[[110 127 128 124]
 [138 130 117 138]
 [130 135 141 109]
 [136 137 139 152]
 [132 111 114 122]]
=>
[[110 127]
 [138 130]
 [130 135]]

[[122 101 134 145]
 [127 126 131 139]
 [150 149 115 114]
 [144 106 148 153]
 [142 154 126 120]]
=>
[[122 101]
 [127 126]
 [150 149]]

[[132 132 128 120]
 [139 128 128 116]
 [120 141 130 129]
 [151 151 151 107]
 [118 130 131 140]]
=>
[[132 132]
 [139 128]
 [120 141]]

[[111 125 122 101]
 [135 120 126 157]
 [132 118 128 152]]
=>
[[111 125]
 [135 120]
 [132 118]]

[[135 125]
 [102 116]
 [135 123]
 [102 134]]
=>
[[135 125]
 [102 116]
 [135 123]]

[[109 122 120]
 [128 131 115]
 [116 140 138]
 [134 146 149]]
=>
[[109 122]
 [128 131]
 [116 140]]

[[128 155 117 118]
 [113 113 139 105]
 [116 148 132 127]
 [118 132 136 129]]
=>
[[128 155]
 [113 113]
 [116 148]]

[[132 131 130 125 152]
 [132 131 130 126 152]
 [132 131 138 132 153]]
=>
[[132 131]
 [132 131]
 [132 131]]
---
[[112 123 122 140 121 125]
 [145 135 125 139 118 130]
 [129 129 122 118 123 119]
 [130 134 124 132 132 125]
 [134 131 115 141 108 125]
 [133 131 103 144 102 116]]
=>
[[112 123 122 140 121 125]
 [129 129 122 118 123 119]
 [130 134 124 132 132 125]
 [133 131 103 144 102 116]
 [134 131 115 141 108 125]
 [145 135 125 139 118 130]]

[[113 110 145 151 105 138 126 109 106 101]
 [121 120 123 124 117 127 123 121 118 123]
 [119 134 145 138 131 115 121 134 134 136]
 [115 112 135 138 110 129 121 112 111 110]
 [131 141 130 119 132 125 134 141 131 144]
 [110 125 144 140 111 127 125 126 114 124]
 [141 133 121 123 137 134 137 131 136 121]]
=>
[[110 125 144 140 111 127 125 126 114 124]
 [113 110 145 151 105 138 126 109 106 101]
 [115 112 135 138 110 129 121 112 111 110]
 [119 134 145 138 131 115 121 134 134 136]
 [121 120 123 124 117 127 123 121 118 123]
 [131 141 130 119 132 125 134 141 131 144]
 [141 133 121 123 137 134 137 131 136 121]]

[[128 123 124 143 133]
 [126 143 158 123 136]
 [117 129 139 150 124]
 [115 132 139 155 147]
 [120 127 113 130 132]
 [103 121 130 129 117]
 [108 119 132 121 117]]
=>
[[103 121 130 129 117]
 [108 119 132 121 117]
 [115 132 139 155 147]
 [117 129 139 150 124]
 [120 127 113 130 132]
 [126 143 158 123 136]
 [128 123 124 143 133]]

[[146  99 119 110 124  99 156]
 [131 134 137 120 129 123 113]
 [134 137 137 118 131 120 117]]
=>
[[131 134 137 120 129 123 113]
 [134 137 137 118 131 120 117]
 [146  99 119 110 124  99 156]]

[[127 131 114 121 127 142 130 132 136 135 122 130]
 [123 109 147 126 130 124 138 137 129 152 125 124]
 [131 112 149 120 146 144 155 125 138 141 139 133]
 [125 116 110 130 135 112 120 117 138 120 114 134]]
=>
[[123 109 147 126 130 124 138 137 129 152 125 124]
 [125 116 110 130 135 112 120 117 138 120 114 134]
 [127 131 114 121 127 142 130 132 136 135 122 130]
 [131 112 149 120 146 144 155 125 138 141 139 133]]

[[141 141 127]
 [155 126 113]
 [134 122 126]]
=>
[[134 122 126]
 [141 141 127]
 [155 126 113]]

[[146 127 125 136 124 131 131 131 124 135 142 122 116 125 127]
 [116 122 126 118 122 124 131 118 126 120 136 131 133 124 129]
 [110 123 134 111 133 119 140 119 118 113 135 126 123 126 129]
 [137 130 122 128 123 128 136 129 126 128 149 132 117 129 128]
 [111 121 133 127 127 110 107 115 116 125 112 129 132 130 128]]
=>
[[110 123 134 111 133 119 140 119 118 113 135 126 123 126 129]
 [111 121 133 127 127 110 107 115 116 125 112 129 132 130 128]
 [116 122 126 118 122 124 131 118 126 120 136 131 133 124 129]
 [137 130 122 128 123 128 136 129 126 128 149 132 117 129 128]
 [146 127 125 136 124 131 131 131 124 135 142 122 116 125 127]]

[[126 126 128 123 126 131 116 138 123 132 124 132 133 138]
 [146 123 126 119 126 129 122 129 130 134 125 130 133 150]
 [134 130 126 122 132 131 111 129 130 132 124 139 140 156]
 [153 123 126 116 126 127 125 126 132 136 127 130 132 152]
 [115 123 118 121 140 131 118 128 139 132 125 125 122 128]
 [137 117 134 118 116 131 132 137 119 132 125 122 124 123]]
=>
[[115 123 118 121 140 131 118 128 139 132 125 125 122 128]
 [126 126 128 123 126 131 116 138 123 132 124 132 133 138]
 [134 130 126 122 132 131 111 129 130 132 124 139 140 156]
 [137 117 134 118 116 131 132 137 119 132 125 122 124 123]
 [146 123 126 119 126 129 122 129 130 134 125 130 133 150]
 [153 123 126 116 126 127 125 126 132 136 127 130 132 152]]
---
[[124 127 130 127]
 [124 127 130 127]
 [153 112 148 129]
 [120 135 129 119]]
=>
[[127 130]
 [112 148]]

[[126 118 130]
 [134 125 153]
 [124 123 117]]
=>
[[125 153]
 [123 117]]

[[111 103 108]
 [141 156 153]
 [100 145 108]]
=>
[[156 153]
 [145 108]]

[[130 128 143 120 108]
 [126 125 111 111 150]
 [127 122 122 129 130]]
=>
[[125 111]
 [122 122]]

[[153 133 113 107]
 [122 111 117 128]
 [132 129 118 112]
 [117 122 137 149]
 [124 113 115 130]]
=>
[[111 117]
 [129 118]]

[[114 127 104]
 [101 118 107]
 [124 115 144]
 [153 123 139]]
=>
[[118 107]
 [115 144]]

[[137 124 140 140]
 [123 142 127 103]
 [135 149 133  98]
 [138 131 129 141]
 [115 128 116 120]]
=>
[[142 127]
 [149 133]]
---
[[117 135 129 133 121 126 139 128]
 [128 122 124 128 132 129 125 129]
 [134 122 128 125 133 126 123 129]
 [108 131 120 140 115 120 152 136]
 [120 155 135 120 130 145 124 117]
 [120 131 122 129 131 136 118 116]]
=>
[[108 131 120 140 115 120 152 136]
 [120 131 122 129 131 136 118 116]
 [128 122 124 128 132 129 125 129]
 [134 122 128 125 133 126 123 129]
 [117 135 129 133 121 126 139 128]
 [120 155 135 120 130 145 124 117]]

[[127 131 112 124 121 135 120 138 121 131 126 126]
 [127 121 145 127 132 121 131 119 131 123 125 127]
 [127 124 128 128 136 127 131 114 137 120 125 127]
 [127 122 125 132 129 119 125 112 132 118 124 128]
 [127 123 131 129 115 118 119 131 116 127 127 127]
 [127 125 151 121 131 128 134 131 128 129 126 126]
 [127 132 114 122 129 140 126 134 128 130 126 126]
 [127 121 133 131 124 115 123 117 125 121 125 127]]
=>
[[127 131 112 124 121 135 120 138 121 131 126 126]
 [127 132 114 122 129 140 126 134 128 130 126 126]
 [127 122 125 132 129 119 125 112 132 118 124 128]
 [127 124 128 128 136 127 131 114 137 120 125 127]
 [127 123 131 129 115 118 119 131 116 127 127 127]
 [127 121 133 131 124 115 123 117 125 121 125 127]
 [127 121 145 127 132 121 131 119 131 123 125 127]
 [127 125 151 121 131 128 134 131 128 129 126 126]]

[[132 123 130 120 100 117 115 117 139 113 130 111 123 123]
 [124 135 118 122 142 127 125 129 155 131 127 123 120 121]
 [119 137 102 127 137 139 120 132 155 129 136 122 100 138]]
=>
[[119 137 102 127 137 139 120 132 155 129 136 122 100 138]
 [124 135 118 122 142 127 125 129 155 131 127 123 120 121]
 [132 123 130 120 100 117 115 117 139 113 130 111 123 123]]

[[121 126 119]
 [112 132 140]
 [108 134 123]
 [125 115 121]
 [110 118 147]
 [103 125 152]
 [121 123 113]
 [102 130 158]
 [105 123 141]
 [129 110 124]]
=>
[[121 123 113]
 [121 126 119]
 [125 115 121]
 [108 134 123]
 [129 110 124]
 [112 132 140]
 [105 123 141]
 [110 118 147]
 [103 125 152]
 [102 130 158]]

[[122 124 120 127 126 129 132 137 128]
 [122 119 137 125 146 135 136 114 132]
 [109 125 102 114 111 139 146 147 110]
 [130 128 144 130 150 131 142 125 120]
 [125 131 127 122 140 126 128 104 123]
 [132 124 136 126 141 127 137 123 130]
 [137 133 107 129 120 112 110 142 126]]
=>
[[109 125 102 114 111 139 146 147 110]
 [137 133 107 129 120 112 110 142 126]
 [122 124 120 127 126 129 132 137 128]
 [125 131 127 122 140 126 128 104 123]
 [132 124 136 126 141 127 137 123 130]
 [122 119 137 125 146 135 136 114 132]
 [130 128 144 130 150 131 142 125 120]]

[[135 113 127 112 145]
 [123 137 126 134 147]
 [140 112 141 113 122]
 [139 107 119 106 128]
 [139 111 142 112 128]
 [122 145 140 142 129]
 [116 148 130 147 142]]
=>
[[139 107 119 106 128]
 [123 137 126 134 147]
 [135 113 127 112 145]
 [116 148 130 147 142]
 [122 145 140 142 129]
 [140 112 141 113 122]
 [139 111 142 112 128]]

[[111 117 137 139 125 136 136 146]
 [117 141 119 123 141 117 114 132]
 [109 145 118 120 146 112 110 137]
 [132 131 116 138 120 137 118 120]
 [137 133 106 147 114 143 112 113]
 [125 123 138 129 127 133 138 135]]
=>
[[137 133 106 147 114 143 112 113]
 [132 131 116 138 120 137 118 120]
 [109 145 118 120 146 112 110 137]
 [117 141 119 123 141 117 114 132]
 [111 117 137 139 125 136 136 146]
 [125 123 138 129 127 133 138 135]]
